In the rows, zero is written as 128.
Each named turn below is shown by a few rows before and after it. Which turns, in which order, take the first row of each later pair to the second? The first pair is answered.
q_402 (before => after):
[114  95 128 149 166 158 150 110] => [141 102 133 150 152 161 167 124]
[125 125 137 105 114  98 128 146] => [119 124 136 105 117  96 124 142]
[ 96 139 122 121 122  97  93 163] => [ 83 134 131 123 134 104 101 164]
[159 129 113 113 121 122 137 125] => [150 126 104 113 122 115 122 116]
q_424 (before => after):
[107  82 114 168 120 152 112 101] => [101  87 115 170 119 149 104 104]
[123 143 109 157 134 158 108  91] => [123 143 107 155 137 162 115  92]
[107 111 165 109 159 122 173 159] => [131  90 157 107 148 118 178 155]
[107 112 143 131 108 108 122 152] => [100 120 147 133 118 112 124 156]
q_215 (before => after):
[ 99 133 109 126 135 115 105  79] => [113 104 111 107 135  99 126  87]
[155  78 174 117 118 146 146 157] => [119 144 167 167 121 180 104 148]
[110 112 119  89 139 121 140 151] => [ 88 141 122 116 147 150 129 146]
q_419 (before => after):
[142 117 126 128 145 131 147 129] => [136 126 144 142 139 141 144 138]
[ 83 135 100 125 162 101  80 112] => [ 75 139 112 152 162 124  78 110]
[147 134 124 153 153 161 156 128] => [146 163 143 130 141 130 152 163]
[135  90 101 120 157 112 112 121] => [119 116 143 170 144 153 110 135]
Pairs:
Each pair is two turns apart.
[ 99 141 117 123 151 134 141 136] => [111 126  97 131 144 133 125 110]	q_215 then q_419
[141 130 120 176 110 144 151 125] => [140 133 137 141 118 123 177 155]	q_419 then q_215
[188  84  78 124 109 120 162 140] => [153 105  65 121  96  86  89 127]	q_402 then q_424
[131 138 148 147 123 142 135 141] => [151 133 121 112 120 113 131 137]	q_402 then q_419
[168 108 101 190  81 178 127 106] => [179  81 104 173  84 167 147 109]	q_215 then q_215
[143 185 113 134 169 174 164 139] => [172 177 122 131 144 163 176 154]	q_424 then q_419
[ 73  77 143 144 125 139  89 114] => [ 77  83 170 112 121 110 108 155]	q_419 then q_215
[154 141 113 162  80 129  97 131] => [156  89 126 139  80 110 119 135]	q_215 then q_424
[142  99 158 161 118 153 151 116] => [126 156 148 168 105 144 105 119]	q_215 then q_424
[127 143 155 147 117 145 134 144] => [153 110 113 109 115 108 127 121]	q_215 then q_419
[145  88 101 128 124 150 132 111] => [124 165 131 141 104 142 105 153]	q_215 then q_419
[ 96 117 105 114 165 135  97  93] => [ 82 147 165 123 158 148 124 145]	q_402 then q_419
[ 86  92 163 120 144 114 136 142] => [ 81 133 172 147 137 134 128 152]	q_215 then q_402
[128 118  99 150 136 151 121  88] => [119 106  98 134 135 130 107  89]	q_215 then q_402
[180 114  98 143 113 143 137 102] => [151 126  92 146 108 122  93  91]	q_402 then q_424
[103 149  94 123 119 148  95  79] => [ 75 176 143 117 118 141 106 124]	q_402 then q_419
[146 111 173 148 120 121 138 169] => [148 143 159 165 109 128 118 168]	q_215 then q_402
[106 121 140  75 167 123 159 153] => [115 152 124  71 136  91 111 156]	q_215 then q_215
[127 114 124 104 126  97 109 117] => [103 136 132 104 144 110 109 124]	q_424 then q_424
[108 114 156 162  63  96  61 117] => [ 49 165 175 164 132 144 105 139]	q_424 then q_424
[ 63  95 105  76 181  72  98  82] => [ 79  83 176  90 196 125 199 135]	q_402 then q_402
[162 137  91 133 113 122 106 103] => [178 100 118 126 103 118 134 119]	q_419 then q_215
[182 105 145 117 122 157 200 171] => [169 149 128 159 136 197 185 150]	q_402 then q_215
[ 87  93 154 143 128 133 106 124] => [ 99  82 133 111 135 107 107 119]	q_419 then q_419
[149  74 145 122  99 126 138 132] => [116 106 152 126  88 110  91 135]	q_424 then q_424
[133  64 153 139 128 126 106 122] => [115 102 181 144 124 128  99 153]	q_419 then q_424
[128 124 133  96 145 114 155 144] => [122 143 129 120 154 151 160 135]	q_215 then q_424
[122 128  88 115 147 114 109  98] => [107 143 120 160 146 163 123 109]	q_419 then q_424
[109  95 154 117 151 113 141 136] => [101 154 150 154 142 140 120 140]	q_402 then q_215
[120 129 125 122 128 109 117 117] => [112 122 144 137 137 133 134 122]	q_215 then q_419
[181 113 126 126  97 106 127 142] => [134 103 107 122 118  94  83 112]	q_402 then q_402
[162 105 104 120 106 123 152 133] => [128 110 105 146 135 164 156 116]	q_402 then q_215
